A single turn carries every row of the set below to another of its rows. Some are shown first; where does it send the rows asked next?
dogen: [ 59   0 -31 -29 -19  56  53  -1  31 -20  -6  14  11  -1 -17 -24 -27   9
  38]
sado: [-23   7 -15 -23  -2 -14  56 -35 -24 -18 -20  12 -41  -6 -56 -42  -6 -32
 -11]
Rigif: [  3   5  -5 -23  44  11  50 -37  -1 -26 -37  11  -1  -2 -40 -51  10 -40
 -21]
Migu: [ 20 -60 -15  -5 -37 -16  23  32   8  20  33 -29 -15 -23 -35   3  12  26
   8]
mopib: [ 36   3 -27  -6 -36  -9  42   6  28 -27 -48 -12  -9 -21 -16 -19   6  57
  18]
Tez: [  7   0 -22 -25  45  -2  54 -48  -3 -25 -29  -1  -1  -4 -40 -46   8 -34
 -32]
bod: [ 55 -71 -40 -20  -4 -10  36  28  15   1  27 -19  -1  -5 -47   5   6  -4
  31]
depez: [-18  13  15  -9  13  20  34 -45  -8   3  -8   0 -22 -19 -32 -54 -10 -14
 -48]
Dilem: [ 64 -47 -57 -10  -4   0  44  36  -4   8  15 -16  -5 -10 -51   1  12  -5
  40]
burut: [ 50 -45 -28  -1   7  33  34  35   4  21  35 -39  28 -27 -13 -21  24   5
   4]
niki: [ 60 -63 -16  -6  12   9   3  24  35  15  20 -18  -3 -27 -28   5  20  22
  -6]
rupa: [ 19   1 -16  -4 -25   4  45  23  27 -38 -44 -20   4 -40   6 -39  24  40
  17]
zez: [ 30   1 -17 -24 -33  62  55  23  18 -26   2  13   0 -17  -8 -41 -19  -6
  49]
Tisu: [ 39 -60  -7  -4 -20  20   9  41  16  21  40  -2 -32 -27 -42  -5  -5   0
  25]
Gen: [ 31   2 -23 -27 -43  50  66   0  18 -14  11  -9  24  -1  -6 -34 -25  16
  29]
mog: [-19  17  23 -12  12  21  36 -44  -5   3 -19   7 -16  -9 -34 -50  -2 -12
 -42]
Nuzal: [ 29 -33 -26   6 -42   2  24  35  -8  34  25 -29 -19 -27 -36   3  16  35
   5]
bigiz: [-15  13  -1 -19   3  -6  46 -33 -14 -16 -36  26 -42   0 -61 -39  -5 -28
  -6]
Mugup: [-22  12  -2 -20  -2  -8  57 -32 -21 -15 -28  16 -32   5 -59 -45  -8 -30
  -4]
Seku: [ 35 -66 -11  -9   1  21  26  34  18  13  46 -35  20 -27 -15 -19  17   0
   3]
zova: [ 38 -46 -44  -4  -5  -3  32  59  -4  -4   1 -16 -16 -39 -34  -8  43  -8
  36]
konov: [ -6  12   8 -14  14  19  31 -56  -3   6 -11   7 -25 -10 -39 -41 -15  -8
 -50]
kub: [ 42 -36 -15   9 -25  35  15  46  -3  35  34  -7 -31 -33 -40 -12  -3   7
  24]
fik: [  5   0 -16 -24  49   8  47 -40  -1 -29 -31   8  -9 -14 -35 -49  14 -42
 -28]
tav: [ 32 -68 -25 -10   2  -9  21  54  17 -10  13 -15 -14 -38 -32  -7  35 -11
  28]
Vumi: [ 37   6  -8   2 -20  18  22  18  38 -25 -49   3 -21 -43  -6 -28   8  47
  15]
fudu: [-12   7 -13 -18   7  -9  46 -34 -17 -18 -27  21 -52  -8 -62 -42 -12 -34
  -9]
Sedif: [ 68 -41 -31   2  17  24  10  28  20  23   8 -20   5 -34 -23   4  33  23
  -7]
beban: [ -6  16  18 -12  14  21  35 -53  -4   6 -18   9 -15  -1 -41 -47 -14  -9
 -41]
silit: [  2   5  -9 -27  40   0  54 -46  -2 -24 -40   6   4   4 -40 -43  13 -30
 -26]

silit -> beban
fudu -> fik
Where do these go?
Seku -> Migu
rupa -> Gen
Nuzal -> Dilem

A single turn carries every row of the set below to another of its rows. Some are shown first; where does it send the rows asked next?
Fure: [ 28 -24   8 -64  27 -35   4  -9 -55 -39 -27 -16  43  15  21 -54  -1 -16
  15 -34  17  16 -30 -19  -4 -29  25 -22  38  27  -1   8 -45]
fuliz: [-27 -17  23 -17   4  34  11  -9 -38 -11  23 -13  16 -28  13  23 -23 -11
  -2  35  41  24 -12  -6   8 -36  31 -20  10  33  -2 -64 -15]
saf: [ 37 -34  16  -6  23  29   8 -81  -6 -23 -20  49  16  14 -20 -13  11   5
  34 -41 -37  -1   8  -1  28  -5 -14  -5  66  15  21 -11 -22]
dugu: [ -8 -47  34   4 -16 -39 -36 -59 -19 -12 -22  -5  32 -26 -30  61  33  -9
 -12   7  -7  16  -5 -15  -7 -51  50 -19  20  44  10  14 -54]
Moz: [-18 -39  18 -33   5 -14 -16 -43 -42  14  52  54  20  -2  25   5  36  22
  14  20  10   9 -29   1 -43 -11  50 -55  30  10  36 -21 -37]
Feg: [ 50 -29  54  24 -12 -22   0 -22  -6 -19 -46  50  52  -9 -23  33 -11   1
  25  -3 -28  -9  -2  -6  21 -18  13   7  49 -22  55 -39 -16]
bobor: [  0 -26  55 -40  20  -2  42  24 -80  33  15   1  31   2 -13   5 -21 -41
 -33  -5  -7  -4  -6  -3   1 -36  18 -24  15  14 -19 -28 -43]
zimun: [ 11 -30  26  -4   6 -28 -13 -25 -33 -17 -33 -13  28 -12  -5  61  23 -21
 -12  13 -28   6  -1 -12  -7 -37  44 -35  11  90 -13  -7 -58]
vonin: [ 31   7   6  20 -12  15  10 -59  13  27 -11  12  43  12 -14 -12 -26  43
 -28   6  11  13 -10  -2 -10  -6 -21   0  36  -2   5 -29  -3]
zanip: [-31 -36  13 -43  19   7 -10 -13 -59  -8  32  28  19  -6  12  10  38 -14
 -41 -32   7 -51 -26  15 -40 -28  14 -14  32  -8  11 -32 -69]
kirar: [-23 -26  40 -23  23  24  34 -10 -71   4   8   1  51  -7 -14   4 -24 -33
 -46 -15   6 -15  -9  16  -2 -56  22  -9  12   3 -22 -54 -52]
Susa: [ -9 -48  24 -34 -29 -46 -15  -3 -57 -25 -11   2  49  17  -2  18  39 -56
  13 -22   5  35  -8 -19   2   1  20  -5  30  72  14 -13 -31]
sukep: [ 53 -24  40  -8  25   8   5 -46  29 -30 -32  59  19   9  41  10 -22 -11
  -3   6   0 -21  23  16  32 -12  19  -3  40  16   4   4 -51]
soko: [  1 -55  10  -6   0 -45 -18 -30 -45 -20  -5 -25  57  24  -4  -5  44 -68
  -4 -17  18  24 -17 -40  -7 -14  18 -12  32  44  14  11 -40]
tof: [ 21   5  19 -23   1 -19  38 -28 -32 -38 -46  -7  12   7  27   2   7   9
  14 -13   8   5 -54 -16  -5 -62  62   6  -2  29  -3   9 -71]
Dato: [  6 -10  33 -14 -27 -13  24 -40 -30 -32 -35  24  13 -14  11   8  -4  24
  18   0 -25  16 -24  -4 -15 -74  76  -2  11  23 -18  18 -80]
Terez: [ 20 -17  -4  53 -13  -7 -37 -34 -26 -29 -12  10  43  10  10  -3  -4   4
  -8 -30 -34  -8  -2 -14   1 -24  10  11  84   2  42 -16  16]
rabud: [-30 -41   6 -34 -12  10   7 -22 -40 -14  51  33  25  -6  39  13  55  10
   8  23   7   7 -26 -12 -28 -15  28 -38  11  13  15 -53 -22]
Rura: [-15 -44  63  13  22  -3   4   2  21   8 -10  27  29   4  37  -9  -6 -10
  18 -16 -53 -38  -8  10  -5  13 -14 -26  42 -16  16   1 -35]
Pur: [-12 -22  18 -37  23   0  -5 -16 -73  20  35  26 -15  13 -11  20  40 -32
 -44 -23   8 -41 -20   3 -20 -11  17 -26  23  20  10  -3 -63]
zeg: [ 28 -42  12   2  27  32  24 -76  -6 -34 -17  35  21   7 -12 -23   9   8
   6 -52 -31  31 -10  -9  17  -5 -24   8  65   8   1  -7 -30]
Rab: [ 20 -38  20  23  15  11  28 -69   5  21 -32  38  -7  13  19   4  -7  -2
  21   5 -21 -27  38  -2 -15  14  12 -25  18  -9  42 -10  -6]
vava: [-19   3  46  24   6 -50   1 -40  -9  -6 -21  44  20   2  -4  -7 -29 -14
 -11 -37  -2 -12 -27  24  33 -16   1  10  38 -37  16 -44   0]
Vori: [-16  -2  29 -23   2  -6  24   9 -65   6  15  -6 -18 -18  15  28 -30  -9
   0  26  30  31 -35 -10   0 -31  34 -25  27  31  18 -50  -8]
Buz: [ 24   0  10 -23  -8  -6  40 -23 -64 -33 -50  12   0  -5   0  18  17   4
  -1 -25 -12  20 -23  -8 -28 -51  46  12   3  45 -15  -5 -82]
pamig: [-16 -24  48 -15  33   9  23 -18 -62  39  18   0  39 -24 -30   1 -52 -24
 -23 -21  -3  -1  -4  10   8 -64  50 -16  25  10 -12 -18 -31]
gamov: [ 34   0  14  12  -7  11  12 -59  14  29 -20  19   8   4 -33 -18 -27  31
   5   0  -1   3   6  -7 -14   5 -23   5  41 -20   4 -28  -9]
Redu: [-15 -46  65  10   5 -10   1 -19  24  17 -25  23  18  13   4   4 -16  -3
  28 -17 -45 -44 -14  12  -4  27 -10 -18  52 -11  36 -15 -22]
Gev: [ 31 -17   6  47 -22   7 -22 -53 -18 -16 -20  20  36  21   1   3  -9   4
  17 -10 -37   1   2  -3  -7 -22  -5  15  99  10  47 -25  -3]
Nuki: [ 28  -6 -10 -67  -7 -38 -12   9 -71 -40 -21  15  34   2   7 -31   3   3
   2 -37   0  13 -21 -13 -21 -21  30 -14  47  49  -6 -11 -44]
gagem: [ -8 -76  19 -35 -29 -33 -21 -40 -56  -8  -6   0  76  19  -9 -11  16 -43
  -5 -24   6  31  15 -20 -14 -17  27 -13  54  45  21  20 -28]
robol: [  7 -34  13 -68  -1  -8  -5 -16 -63 -46 -33  13  24  -9   2 -47 -28   7
  26 -42  15  24 -16  -8 -10 -27  44 -13  48  23  15  21 -56]
kiteb: [ 12 -37   5  29  28  38  20 -63 -10   3 -19  38   0   7  14  -2   9  -1
  10  -7   2 -14  27 -13  -7  27   8 -28   0  -5  53   1  -9]
pep: [ 12 -25  18  16   4 -37 -10 -38 -14 -20 -23 -24  44  -5 -14  44  40 -10
 -12  13 -15  -1 -41 -38  -4 -47  56 -31   0  53  -2   6 -55]
Napi: [ 39 -34  73  22 -19 -13  -8  -5   2 -22 -43  33  64   4  -3  37  13  10
  18  -3 -19  -5  -9  -2  23 -11  15  11  15 -22  49 -24 -19]
Lagev: [-25 -29  33 -13  -5  13  25 -28 -26  24  36   9  10 -30   6  21 -29  -7
  20  33  40  60 -25 -15  -6 -29  45 -13  28  29  15 -31 -17]
Sisi: [ 54 -26  42  -9  -1   7  13 -32  30 -10 -27  63  23   7  19  14 -21 -17
  21  -5 -19 -37  23   6  28 -16   8  17  60   9  14   3 -47]
Nov: [ -8  -1  29  27 -14 -41   1 -48  -7   7 -15  48  18  22 -20 -25 -40 -14
   3 -24 -18 -27 -12  14  21   2   8   6  53 -29  12 -42   5]
mefa: [-27 -32  41 -29  13   5 -10 -22 -67  34  31  29  21   9  -8   0  24 -14
 -20 -42   2 -32 -22  26 -41 -37  31  -2  32 -16  22   7 -77]
sozo: [-16 -16  10 -29 -13  -3  19 -28 -58  14  47  27   2  19  16  19  49  26
  -8  21 -14  15 -54 -14 -32 -13  26 -47  22  35  10 -40 -28]

Feg -> Nov
sozo -> Buz
mefa -> dugu
Where do these go?
Napi -> vava
soko -> fuliz

